(in the rows, 128 means zero)
Z: 4 groups of rows, each row roughly a mix of its group's hidden directions:
Z (112 x 11):
[[161 142 116 135 166 117 158  68 122 115 104]
 [192 150 116 136 136 135 138  77 143 106 131]
 [140 120 136 183 143 141  89 179 133 106 138]
 [ 79 123 140 137 144  88  96 101 109 152  93]
 [108  96 152 167  93 144  89 142 155 147 151]
 [173  78 151 142 135 108 156 101 126  97 113]
 [136 119 109 114 134 147 183  76 105 116  99]
 [106 118 141 117 102 137  94 190 137 112 163]
 [118 114 138 191 101 148 104 172 118 121 143]
 [115 123 118  75  97 163 147 167 140 161 134]
 [112 121 113  58 106 109 168 148 121 131 130]
 [116 129 144 165  82 175 122 131 128 175 120]
 [139 117 123 165 191 116 117 109 133 148  86]
 [150 101 125 141 187  98 149  95 111 136 103]
 [133 115 108 134 196  96 118 101 131 144  97]
 [127  95 109 124 177 119  69 153 143 122 129]
 [142 122 112  94 133  90 178  92 127  90 130]
 [155 172 126 181 119 140 143  89 156 131 139]
 [145 160  96  93 155 115 132 117 154  80 157]
 [104  85 151 145 136 108 101 129  71 117 104]
 [119 144 139  92  86 149 150 181 132 147 156]
 [136  87 145  88 158 107 135 117  95  90 102]
 [ 91 121 145 165 162 104  89 155 103 115 107]
 [102 120 140 130 159 102  60 130 103 131 103]
 [147 150  99 142 170  98 110  80 150 108 111]
 [108 104 158 176 127 118 126  92  96 145  90]
 [110 132 180 163  80 121 137 146 108 157 135]
 [124  86 137  86 154 102 134 129  87  94 107]
 [137 102 130  72 137 106 175 157 126 150 110]
 [101 119 107  59 111 155 123 160 118 118 142]
 [ 97 144 115  96 145 144 115 136 121 191  95]
 [121 133 129 112 112 138  83 189 152 125 165]
 [163 133 103 118 160 119 176  78 126 109 115]
 [107  92 156 165 125 118 104 119  73 125 103]
 [122 144 105 107  99 140 186 126 145 174 148]
 [150 142 105  92 153 111 181  93 123 101 115]
 [ 85 105 146 114 114 118  69 166 118 144 125]
 [159 150 108  95 141 101 185 126  96 115 120]
 [159 132 112  87  97 159 158 140 160 163 145]
 [168 123 117 153 168 129 137  67 144 115 118]
 [160 162  89  85 152 119 158 124 156 118 145]
 [130 116 121  84 110 157 158 167 145 105 171]
 [155 120 114 104 135 105 189  84 134 106 124]
 [101 122 146 134 125 117  64 181 135 128 140]
 [111 138 133 135  81 157 117 187 138 141 160]
 [111 131 116  98 115 136 155 144 123 203 119]
 [150 141 136 165 178 123  91 107 107  98 105]
 [170 128 117 119 153 134 184  89 134 107 104]
 [ 82 113 151 119  93 153 132 159 102 169 113]
 [ 83 120 141  94 106 124 110 187 122 119 152]
 [122  75 158 121 102 156 114 167 141 156 111]
 [ 71 102 138 148 140 103 132  86  96 113 117]
 [109 131 136 150 161 126  57 113 128  96 116]
 [193 150 118 143 112 143 126  82 154 134 132]
 [137 111 137 136 160  87 134  97  84  83 111]
 [133 113 155 191 134 103 113  86 111 119 107]
 [ 81 117 143 118  85 133 110 180 117 125 154]
 [ 91 153 160 140  84 123 108 164 130 167 133]
 [138 146 116  97 117 175 113 146 188 141 143]
 [164 126 123 151 148 119 154  76 141  78 131]
 [126 118 120 107  84 163 148 176 143 162 149]
 [ 86 113 117 112 107 120 116 186 114 170 137]
 [112 156 116 168 115 156  79 105 125  96 153]
 [159 161 105  98 136 141 149 127 190 126 148]
 [140 137 118 118 165 106 150  66 120 145  90]
 [114 144 111  99  91 170 131 162 156 165 148]
 [103 152  95  70 118 156 122 161 149 142 134]
 [110 147 121 130  83 158  77 141 150  95 145]
 [104 115 104  78 149  90 117 174 122 117 143]
 [130 136 118 132  78 159 180 157 109 156 127]
 [131 103 122 128 115 143 162  72 135  88 165]
 [ 69 117 129  83 128 114 144 157 110 157 113]
 [138 139 116  73 105 182 144 136 161 135 138]
 [128 123 180 188  91 114 115 127 113 126 137]
 [100 129 132 151 161 138  61 100 143 127 112]
 [110 134 142 190  96 158  93 125 126 157 128]
 [101  83 147 103 127 155  75 151 113 121 111]
 [ 97 121 136 177 164 105 118 123  95 137  86]
 [144 122 118  90 174 109 107 120 143  70 132]
 [107 115 127  74  96 106 142 176 106 145 131]
 [ 80  92 132 127 123 154  81 156 112 146 106]
 [150 170 137 139  75 135 157 109 139  97 155]
 [ 98 134 138  90 100 149 159 168 117 173 129]
 [143 133 136 148 136 112 183  72 105 133 103]
 [ 99 138 131 117 104 157 102 185 123 172 130]
 [122 124  88 113 187 115 115  95 136 135  90]
 [146 133 110 143 146 123 158  59 119 106  99]
 [ 99 119 139 145  74 146 120 181 116 128 155]
 [ 98  90 126  83 139 112 105 181 115 137 124]
 [156 122 107 129 164 119 165  70 119 109 105]
 [137  95 132 182 131 159 115 148 145  94 164]
 [ 81 113 140 117 178  90  98 124 115 116 108]
 [135 117 126 138 162 103 113  72 135  76 117]
 [107 149 134 173 137 143  71 138 122 169 131]
 [181 135 112 141 135 143 137  93 157 175 107]
 [ 93 156  85  82 130 149 102 140 153 144 114]
 [153  94 115 163 170 158 155 124 144  92 146]
 [165 124 124 187 166 133 129  94 129  97 120]
 [104 118 148 146  96 135  78 178 130 117 155]
 [128 144  74  96 155 139  93 116 161 100 122]
 [130 107 129 163 192 113 115  90 130 108 110]
 [ 99 134 121  94  94 105 142 163 108 178 146]
 [108 123 112  76  98 136 172 149  89 138 135]
 [148 132 135 159 148  92 156  82  93  96 117]
 [158 138 120 152 100 137 178 118 152  92 166]
 [130 129 138 184 154 109  82  99 126  96 125]
 [138 136 106  61 129 126 170 154 151 137 138]
 [124  71 166 134  95 134 101 169 132 134 127]
 [128 142 123 126 183  97 145  91 103 114  88]
 [102 110 141 121  78 144 115 183 135 153 151]
 [135 133 126 140 184 103 102  83 107 123  93]
 [160 107 126 119 114 104 186 100 136  89 142]]

the three rows of each list that fit no group, in list order (the others fit one group, some only roughly):
    k812: [122  87 136 142 150 130 164  91  89 140  88]
    k508: [126 155 120 119  82 134 151 175 124 100 170]
    k679: [176 155 117 118 119 132 171  73 127 135 117]
    k763: [109 131 133 137  77 158  90 166 143 137 162]
    k189: [ 99 144 127  95 125 124 103 188 142 169 137]
    k680: [180 155 112 139 147 132 173  88 122 108 116]
    k960: [133 167 107  78 133 120 130 167 149 107 165]
    k972: [137 143 126  59 106 132 129 173 145 143 143]
    k232: [106 140  97  99 121 167 119 181 154 150 145]
    k390: [117 133 130 120  75 117 139 185 117 141 168]
    k93: [126  86 166 153 149 112  94 114  96 113  92]
 => k763, k960, k232
    k770: [182 150 109 120 138 140 178  88 128 120 119]
    k436: [108 115 110  71 111 158 131 167 129 165 114]
    k403: [165 138 119 126 159 117 146  57 134 116 115]
    k114: [138 134 111  83 100 115 189 145 124 104 148]
    k386: [124 155 112 159 153 141 106  79 154  85 140]
    k873: [155 112 113 112 121 150 199  96 129 133 109]
    k372: [145 131 142 161 110 140  74 178 141 112 151]
    k4: [129 155 124 164 177 129  84  95 124 101 116]
    k876: [ 72 126 129 102 109 114  76 160 126 124 141]
    k707: [118 105 149 170 160 122  86  86 113 115 105]
    k930: [159 109 129 120  87 130 192 138 143 113 155]
 => k436, k873, k707
    k185: [114 137 155 183 135 114 117 121 106 163  81]
    k155: [ 79 117 133 113 122 128 130 195 108 150 120]
    k61: [141 151 126 180 160 102  98  96 144  96 136]
    k18: [121  93 123 134 126 146  61 158 137  96 143]
    k391: [119 128 120  91 187 103 151  98 120 130  94]
    k139: [115 133 104  72 121 111 153 180 134 149 147]
    k496: [123 104 133  86 130 143 143 147 122 186  87]
    k840: [122 179 101  88 109 136 118 156 166 128 152]
    k848: [112 111 147 129  72 134 118 181 132 114 162]
    k132: [119 132 127  96 110 154  97 187 160 145 149]
    k50: [126 109 160 175 103 148 137  98  85 141 100]
    k851: [120 141 116  56 126 100 147 149 142 160 129]
    k407: [ 94 115 119  98 103 143 111 185 134 167 138]
 => k185, k132, k851
    k423: [161 136 116 151 146 133 160  70 118  88 127]
    k587: [102 147 121  72 123 115 171 137 101 152 102]
    k675: [116  94 153 152 157  95  85 120  98 100 108]
    k499: [135 140 128 182 151 124 101  84 140  87 144]
    k249: [112 120 117  61 165 117 164 112 128 140 112]
    k234: [107 112 168 165  84 135  86 156 120 128 141]
    k290: [131 123 129 174 122 130 157  72 100  91 133]
    k677: [ 85 114 129  93 157 116  74 118 127 127  96]
    k758: [128 117 138 123 180 102 128  84 108 137  80]
    k719: [134 133 112  84 130 123 185  91 107 132  97]
    k6: [ 98  91 136  71 106 123 128 161 118 154 110]
    k388: [128  97 159 143 136 110 125  78  82 120  94]
    k683: [ 79 127 152 133 143  87  76 134 107 119 112]
 => k758, k719, k388
    k651: [181 131 122 138 118 152 184 122 148  95 142]
    k334: [130 137 133 125  82 163 170 140 139 181 127]
    k380: [121 108 149 136  93 155  95 192 135 128 141]
    k337: [157 178  93 101 128 124 141 111 162  95 148]
    k844: [103  86 151 143 147 115  66 146 113 123 110]
    k311: [154 127 149 180 134 128 153  84  99  95 119]
    k312: [104 106 118  73 121 108 155 172 102 149 128]
    k576: [135 161 139 111  82 132 137 172 148 126 175]
    k897: [100 117 139 183 124 118  74 123  94 114 131]
    k644: [167 129 121 114 106 141 205 135 127 127 128]
    k747: [159 104 130 135 114 111 194  89 143 125 139]
    k545: [101 139 131 144 110 183  82 158 155 125 139]
    k613: [101  83 159 150 107 121  95 173 142 133 145]
    k805: [136 111 142 166 153 122  68 122 151  93 144]
    k594: [128 130 100  68 114 141 156 148 132 176 124]
 => k311, k613, k594
    k181: [129  90 158 183 120 125 124  90  97 113 110]
    k524: [166 135 107  71 123 152 168 131 154 129 148]
    k571: [147 109 131 144 132 130 155  52 123 110 106]
    k999: [152 146 129 146  87 158 169 160 139 108 165]
    k702: [159 124 137 171 138  83 148 107  90 160 127]
    k928: [131 130 107  71 158 135 187 141 127 121 125]
    k320: [134  99 139 122 164  73 148 119  89 105 106]
    k406: [142 149 124 146 164 104 143  76  99 106  91]
    k843: [118 125 141 150  73 129 123 175 130 125 176]
    k47: [175 155 120 139 115 119 155  84 158 108 159]
    k818: [ 68 138 121 109 142 111  74 125 121 153 118]
    k646: [149 111 114 118 172  99 140 105 137  68 142]
 => k571, k47, k646
    k837: [ 93 123 145 123 125 126  61 173 112 129 121]
    k413: [148 128  78 133 179 130 107 105 160 100 134]
    k164: [112 130 105  87 145 124  97 180 166 133 148]
    k572: [114 108 175 173  83 144 139 152 107 127 139]
    k743: [134 136 155 163 128  89 139  71 105 103 110]
    k916: [171 109 155 172 121 112 129 118 119  82 158]
    k826: [116 164  95  94 103 154 134 154 161 138 167]
    k20: [114  80 127 153 147 142  67 129 119 101 114]
    k996: [153 115 128 181 157 131 115  82 137  90 137]
    k483: [151 154 108 100 124 134 178  90 116  89 145]
    k917: [127 125 113  98  99 160 186 168 122 143 139]
    k444: [156 140 107 124 115 112 197  95 137 120 152]
    k216: [108 127 105  68 127 161 165 147 118 156 118]
    k427: [100  88 127 146 154 134 113  92 100 137  78]
 => k413, k572, k743
    k260: [ 98 109 158 171  95 137  73 134 120 123 123]
    k277: [141 162 106 105 108 148 171 161 163 143 157]
    k936: [158 166 122 148 129 120 187  93 130 107 145]
    k925: [106 118 137 104  95 135  91 180 152 153 154]
    k437: [157  94 152 140  83 149 155 174 134 122 144]
    k957: [ 99 116 117 105 110 144 176 167 113 173 118]
    k402: [108 125 119 121 164 112 164  83 107 155  87]
    k907: [111 115 144 160 106 140  84 190 131 134 143]
    k343: [170 135 106  86 160 130 164  91 150 115 130]
    k456: [147 147 137 172 131 145 126  67 116  90 122]
    k66: [150 104 163 174 116 120 165  93  96 122 119]
    k752: [103 138 119  80 128 117 174 124 101 163  95]
    k438: [136  90 129 165 171 107  90 100 116 109 107]
    k479: [ 82 136 154 129 103 132 142 150 109 186 107]
    k515: [164 167  98 167 147 133 139  83 151 135 129]
 => k277, k936, k515
    k514: [117 129 143 185 152 105  82 110 109 102 113]
    k612: [155 113 124 170 153 136 156  78 121  88 130]
    k682: [112 104 153 171 117 111 100 171  93 146 106]
    k365: [103 118 134  85 129 132 144 182 118 178 131]
    k615: [ 89 119 142  80 115 118  91 173 141 136 145]
    k890: [148 150 115 143 134  89 170  81 116  96 147]
    k316: [159 164 108  99 122 164 157 101 164 108 144]
    k346: [ 94  87 146 125  68 139 125 160 122 135 144]
    k49: [106 109 154 157  83 125 114 176 117  98 149]
    k528: [166 154 106 121 173  92 160  94 144 127 124]
    k256: [174 131 116 134 193 122 125  99 149 115 112]
    k492: [184 141 115 111 141 138 161  79 150 111 136]
    k288: [146 133 126 179 167 116 137  89 105  95 106]
    k662: [168 132 130 166 150 119  90  81 150 105 130]
    k222: [123 132 120  82 103 147 156 188 131 154 136]
 => k682, k346, k49
    k565: [110  97 163 166  95 141  83 148 113 109 138]
    k488: [139 103 109 133 167 116 130  69 136 135  83]
    k539: [120 107 118  82 163 135 134 182 161 138 139]
    k535: [158 137  81 124 174 127 143  91 154 102 116]
    k303: [142 110 132 123 176 108 142  83  97 110  87]
    k369: [120 135  98  72 128 135 127 173 166 145 148]
    k546: [143 130 113 103 143 128 182  65 125 119 121]
    k268: [170 164  95 110 146 117 152 105 158  94 146]
    k269: [166  92 126 161 137 130 116  99 126  70 138]
    k455: [131 131 130  96  96 148 112 194 149 143 152]
 => k488, k535, k303
    k226: [168 127 134 138 144 109 190  85 114 119 124]
    k115: [ 98 140 124 101  88 138 125 187 123 159 150]
    k669: [165 131 124 146 141 151 185  91 139 159 110]
    k336: [128 132 155 184 110 113 136  74 111 116 107]
    k176: [142 163  92 145  92 143 151 105 156 171 137]
    k412: [137 105 144 188 135 104 112  79 123 104 126]
    k85: [149 154 112 112  97 162 180 161 143 128 151]
    k938: [132 162 108 108  98 149 173 142 156 169 147]
    k981: [169 149 123 150 140 105 163  74 132  98 129]
    k183: [164 123 117  92 143 156 121 169 176 130 153]
    k230: [122  97 160 173 125 122 104 114 127  70 120]
 => k176, k412, k230
